In the rows, 100 means zero.
Each named move below is a turn or a mirror, shown by a few rows before and after it. Which moves, in which order, take the first row of each later pair to the second? The first pair is answered.
Kon (before |-> after):
72,63,74,118,98,131,93,104,86,103,101,113,116,110,125,106,97,88,103,113 |-> 109,58,77,87,91,131,112,122,85,101,93,94,113,78,102,111,120,102,100,119
114,117,117,100,95,102,130,76,117,96,108,86,94,66,88,96,115,99,106,95 |-> 83,120,114,128,101,101,113,61,119,99,115,104,96,94,108,92,95,87,109,89
103,97,110,113,130,99,102,76,107,124,92,86,102,95,71,88,98,116,98,74 |-> 101,97,110,115,130,99,101,74,107,125,92,88,102,97,72,88,97,115,99,72
110,116,93,101,90,113,88,105,86,112,107,108,99,80,90,92,97,112,101,122 |-> 97,117,92,111,92,113,82,100,87,113,109,115,100,91,98,91,90,108,101,119
taku (before |-> after):
97,103,102,104,117,110,104,88,101,109,94,94,101,97,76,98,102,102,113,87 |-> 106,98,92,94,108,101,88,107,96,124,90,101,111,103,88,106,92,106,108,90
90,96,98,98,86,99,94,105,98,97,100,113,107,119,112,97,82,89,97,111 |-> 83,100,107,109,97,107,108,88,102,86,103,106,97,114,103,89,90,87,102,107
105,87,91,101,93,106,100,121,95,123,98,95,109,104,109,112,96,108,93,115 |-> 87,95,99,89,86,100,110,115,90,95,103,99,104,106,116,110,97,94,96,127
gike (before |-> after):
103,92,99,97,87,106,108,113,95,104,99,109,103,98,113,105,99,93,98,109 |-> 90,98,98,108,95,100,98,104,99,108,103,113,103,108,116,102,90,94,98,101
99,94,90,97,105,95,89,118,94,99,100,98,93,103,102,95,98,103,97,80 |-> 99,88,92,95,100,106,99,122,90,93,101,97,91,98,102,95,106,99,100,88
117,91,103,121,123,107,104,94,113,115,93,106,93,87,84,94,106,107,99,91 |-> 118,90,103,120,121,110,108,95,110,113,93,106,93,85,86,93,110,106,100,93
87,102,99,95,99,102,118,86,106,74,100,94,83,98,97,92,110,93,98,109 |-> 86,112,96,96,108,82,99,80,113,85,100,95,85,107,96,94,95,102,93,95
Rizu (before |-> after):
89,96,94,98,84,96,91,103,75,89,100,112,97,114,96,116,94,113,111,106 |-> 108,90,96,102,87,110,105,104,78,97,97,100,95,98,83,113,109,123,113,103
83,100,137,98,92,102,94,125,93,87,109,102,111,94,138,129,95,81,95,98 |-> 108,90,139,105,97,121,111,125,99,97,105,86,108,73,117,126,117,93,99,95
98,107,98,121,119,102,89,107,95,123,88,97,110,107,89,79,84,89,95,96 |-> 100,107,95,101,106,92,84,123,88,117,86,104,116,108,98,86,79,86,91,108
Pairs:
Between the rows of a pair lie two moves.
108,104,102,88,75,115,133,114,90,88,93,97,105,87,101,112,116,93,89,118 |-> 108,125,96,85,96,68,92,105,105,113,90,98,109,104,94,114,84,112,77,88 -> gike, gike
111,95,97,105,101,101,86,108,99,113,98,101,102,104,96,109,93,109,94,88 |-> 107,90,100,95,88,111,101,116,90,94,99,105,101,99,103,109,103,96,97,106 -> gike, taku
79,123,110,103,113,82,103,77,114,81,106,106,86,116,92,90,101,99,109,89 |-> 105,122,109,84,112,74,104,88,116,88,100,93,87,97,76,94,108,113,103,86 -> gike, Rizu
92,98,99,95,105,95,106,95,109,112,96,92,90,110,91,91,89,113,91,80 |-> 89,101,97,85,98,86,101,100,104,106,96,96,93,112,98,95,84,110,89,86 -> Kon, Rizu
110,91,102,110,107,104,105,103,106,113,95,95,105,93,91,102,108,107,100,96 |-> 113,96,102,93,101,91,98,111,103,109,92,96,107,93,93,105,103,108,95,100 -> Rizu, gike
86,90,75,120,91,84,74,116,98,136,108,108,133,121,125,102,71,94,83,86 |-> 118,82,90,72,66,103,129,135,83,95,104,88,123,73,105,104,116,88,88,120 -> taku, Rizu
86,108,108,103,102,98,119,73,123,111,115,92,108,103,107,105,95,95,81,94 |-> 96,103,98,90,90,88,104,95,116,123,110,99,117,108,117,115,87,99,74,100 -> taku, Rizu
114,92,103,79,89,98,91,100,96,98,97,98,111,92,92,112,88,119,113,98 |-> 112,86,100,83,86,106,91,104,94,102,96,102,114,95,97,112,88,117,113,102 -> Kon, Rizu
108,79,86,112,95,118,113,94,103,90,97,95,93,95,84,106,117,99,103,100 |-> 97,81,80,127,102,112,94,89,107,103,98,103,98,111,91,106,101,102,102,90 -> taku, Rizu
122,103,84,69,106,96,104,93,111,94,91,83,103,102,73,92,112,111,93,96 |-> 110,107,84,91,118,97,99,75,118,99,95,85,100,112,74,88,105,111,96,86 -> taku, Rizu
99,109,111,81,102,91,103,97,93,92,101,91,97,92,89,99,100,109,96,105 |-> 92,101,113,100,104,110,112,88,94,92,105,92,95,93,89,94,106,104,102,106 -> taku, gike
97,105,97,90,97,81,88,108,103,101,100,99,104,112,104,102,84,97,98,99 |-> 89,96,97,97,90,96,97,110,97,94,103,104,103,113,112,100,88,87,100,110 -> gike, Kon
129,86,98,110,91,113,108,125,86,102,98,115,111,98,92,108,106,91,105,116 |-> 125,89,103,131,109,119,112,104,99,107,100,105,104,95,77,99,111,97,109,101 -> Rizu, Kon
98,94,108,83,92,127,116,129,111,102,101,93,102,101,105,87,88,104,80,89 |-> 79,101,108,92,98,119,106,118,112,98,104,100,101,115,112,85,76,97,80,85 -> Rizu, Rizu
88,81,94,140,109,125,100,90,104,116,111,106,96,116,113,89,101,93,105,98 |-> 133,73,90,93,90,115,105,126,97,121,98,94,103,87,100,103,116,108,98,108 -> taku, Kon
117,99,92,107,116,112,109,86,116,151,94,88,90,101,93,116,81,122,109,89 |-> 105,88,90,74,78,121,123,116,89,118,94,107,97,103,123,126,86,94,110,131 -> taku, gike
120,96,97,97,78,112,93,105,109,115,106,84,112,91,94,98,94,108,103,72 |-> 97,102,95,88,69,99,84,107,99,98,109,100,115,107,115,101,79,94,102,83 -> taku, Kon
100,114,86,81,104,96,93,87,126,89,90,89,111,108,77,84,117,112,97,91 |-> 76,108,86,101,103,116,99,80,120,81,96,101,112,121,92,80,117,97,104,100 -> gike, Kon
99,88,114,110,124,91,91,82,120,109,102,83,90,95,65,99,93,120,94,69 |-> 65,95,116,117,121,90,90,72,114,89,110,98,89,116,85,96,82,100,98,79 -> gike, Rizu
106,110,103,110,110,109,89,104,98,110,107,97,104,115,112,101,70,93,98,96 |-> 114,106,100,95,99,109,92,118,93,109,103,96,107,108,114,106,74,93,97,105 -> Rizu, Kon
100,110,100,92,127,85,114,75,107,79,103,95,92,92,101,81,102,86,101,79 |-> 102,108,86,89,120,69,85,93,105,102,99,107,105,108,117,92,83,91,94,77 -> taku, Rizu
109,87,90,111,100,126,118,107,109,118,110,107,93,95,88,110,113,109,98,97 |-> 112,103,84,88,101,89,93,113,112,124,107,110,97,103,90,117,95,117,88,89 -> Rizu, gike
58,110,111,124,100,104,105,78,102,82,104,113,93,116,116,87,95,80,108,102 |-> 89,131,111,76,104,56,88,88,110,88,94,98,92,99,92,94,87,104,94,88 -> gike, taku
112,79,115,109,98,133,131,99,99,114,103,86,104,99,98,115,128,108,101,99 |-> 76,87,108,109,90,114,105,101,88,105,108,112,112,133,131,119,98,88,99,106 -> Kon, Rizu
108,84,97,110,77,141,130,118,92,92,91,105,103,93,111,110,121,77,99,135 |-> 93,83,97,138,90,149,124,103,98,101,95,109,103,106,115,105,115,76,102,124 -> Kon, taku
107,91,86,130,107,105,74,111,111,128,98,110,103,101,104,104,89,110,94,80 |-> 112,78,92,127,94,137,108,116,102,110,99,105,99,83,101,100,115,100,103,98 -> Kon, gike
100,91,105,105,85,112,101,113,90,109,88,114,119,112,100,116,102,95,98,115 |-> 84,110,110,106,98,89,87,95,99,106,91,114,114,123,97,112,85,96,95,101 -> taku, gike
120,112,91,91,102,91,80,127,92,130,110,112,104,102,105,112,82,109,91,95 |-> 120,93,100,115,101,138,117,119,89,118,114,106,96,88,101,102,111,100,104,107 -> Rizu, gike
104,84,87,95,79,93,83,103,109,113,100,102,105,110,127,98,99,93,112,100 |-> 105,83,90,115,93,104,87,88,118,120,102,94,99,107,116,91,104,99,116,87 -> Rizu, Rizu
69,96,108,111,108,96,98,83,109,82,100,100,88,102,102,96,100,90,104,99 |-> 100,84,107,95,97,108,115,102,104,86,93,89,90,78,91,100,119,99,102,107 -> Rizu, Rizu
115,122,109,84,111,80,97,84,114,106,105,88,98,90,79,100,95,109,94,83 |-> 113,100,111,85,88,120,129,99,97,87,108,94,99,81,94,100,118,90,103,113 -> taku, gike
86,113,100,104,93,89,109,90,89,62,99,101,81,76,102,89,107,93,100,94 |-> 81,113,98,108,94,90,105,90,88,64,100,106,82,82,109,89,102,89,101,95 -> Rizu, Kon
104,92,98,115,93,124,106,117,93,118,92,90,108,93,109,103,110,92,94,102 |-> 82,103,97,117,95,106,88,109,94,115,95,101,109,112,121,103,90,86,92,98 -> taku, gike
107,98,98,89,96,85,85,111,97,110,91,101,103,98,98,108,93,105,96,104 |-> 88,107,107,86,97,84,96,98,96,85,95,104,96,102,101,104,95,93,100,111 -> taku, Kon
91,88,80,117,91,108,99,107,109,98,85,100,115,117,104,102,90,91,90,128 |-> 97,86,83,109,88,113,111,110,106,90,84,96,114,108,100,102,99,90,91,132 -> Rizu, taku
109,112,105,100,88,103,122,85,98,80,105,82,87,85,103,102,114,91,114,117 |-> 97,110,101,96,79,99,112,93,90,78,105,94,93,97,120,106,104,82,113,125 -> Kon, Rizu
101,108,111,89,100,81,102,69,110,82,94,92,101,97,68,110,104,130,114,78 |-> 99,102,100,105,102,79,82,73,111,105,94,102,108,112,78,114,90,133,112,70 -> Kon, taku
107,76,95,141,98,132,93,80,79,128,108,86,111,97,109,91,92,94,126,103 |-> 106,97,87,87,80,78,64,101,70,115,104,98,120,107,124,106,65,91,112,112 -> gike, taku
99,88,107,94,77,124,126,112,82,80,100,111,101,96,116,100,116,90,108,119 |-> 114,95,98,71,71,94,99,130,82,93,92,114,110,100,118,112,99,102,96,113 -> gike, Rizu
116,109,106,99,106,96,93,91,100,125,83,85,90,87,87,92,109,115,110,76 |-> 95,120,109,66,87,77,94,101,85,90,87,98,91,96,107,95,100,93,108,99 -> taku, taku
98,94,85,94,92,89,82,118,89,113,96,115,113,116,127,112,90,102,96,101 |-> 123,88,94,113,111,112,104,102,105,126,94,89,102,89,93,103,117,120,100,85 -> Kon, Rizu
101,109,112,105,91,102,107,101,94,97,94,113,106,104,116,107,102,103,98,105 |-> 100,111,111,116,99,102,104,93,98,104,94,112,104,106,112,104,100,107,98,97 -> Rizu, gike
132,86,105,110,95,123,95,94,107,128,104,95,99,100,106,100,119,124,102,63 |-> 143,97,108,76,86,101,96,106,103,116,101,90,99,89,100,104,118,126,97,70 -> Rizu, Kon
101,104,89,96,107,87,100,106,111,107,92,114,112,88,112,111,95,111,110,94 |-> 98,98,94,97,102,103,118,106,105,94,94,113,108,82,112,109,108,103,116,104 -> gike, taku
109,113,109,91,116,80,91,97,108,103,98,82,97,97,80,95,115,110,98,78 |-> 102,117,107,72,103,67,86,107,99,91,97,91,102,102,93,101,106,102,96,90 -> taku, taku
96,108,88,127,102,99,80,107,111,128,98,108,107,122,101,110,65,117,95,93 |-> 108,114,93,126,113,98,90,96,121,127,98,93,100,107,80,104,76,127,94,82 -> Kon, Rizu
105,108,88,106,109,87,89,116,95,102,97,121,88,116,103,122,81,95,85,89 |-> 108,114,97,86,104,85,110,113,93,76,98,113,79,101,94,119,95,90,88,99 -> Kon, taku
84,94,92,126,102,89,72,97,101,116,108,111,101,128,114,108,85,93,94,93 |-> 71,101,102,131,108,95,88,78,103,95,113,106,91,124,107,100,93,84,99,94 -> taku, taku
95,93,97,103,91,106,101,112,90,96,99,106,102,101,109,98,98,88,99,110 |-> 105,89,98,107,93,113,105,114,92,103,98,101,101,94,104,98,105,94,100,107 -> Rizu, taku
87,99,104,122,108,120,110,81,99,91,108,109,93,97,91,89,110,92,103,101 |-> 122,87,93,111,101,119,100,107,98,121,99,103,103,85,84,100,111,110,96,97 -> Kon, taku
117,85,99,108,94,124,134,97,106,103,112,90,98,97,87,96,131,84,93,107 |-> 103,94,83,121,105,92,86,96,110,134,112,106,109,130,103,102,91,92,84,87 -> gike, taku
92,94,106,119,92,126,116,91,89,86,103,105,98,98,107,98,115,81,108,112 |-> 98,88,101,133,100,131,110,89,95,105,101,102,99,99,103,97,114,91,107,100 -> Rizu, taku
91,108,94,98,99,100,72,97,97,97,81,103,97,103,95,105,100,86,91,106 |-> 105,102,96,103,103,114,85,95,100,102,80,92,95,89,82,103,114,91,94,103 -> gike, Rizu
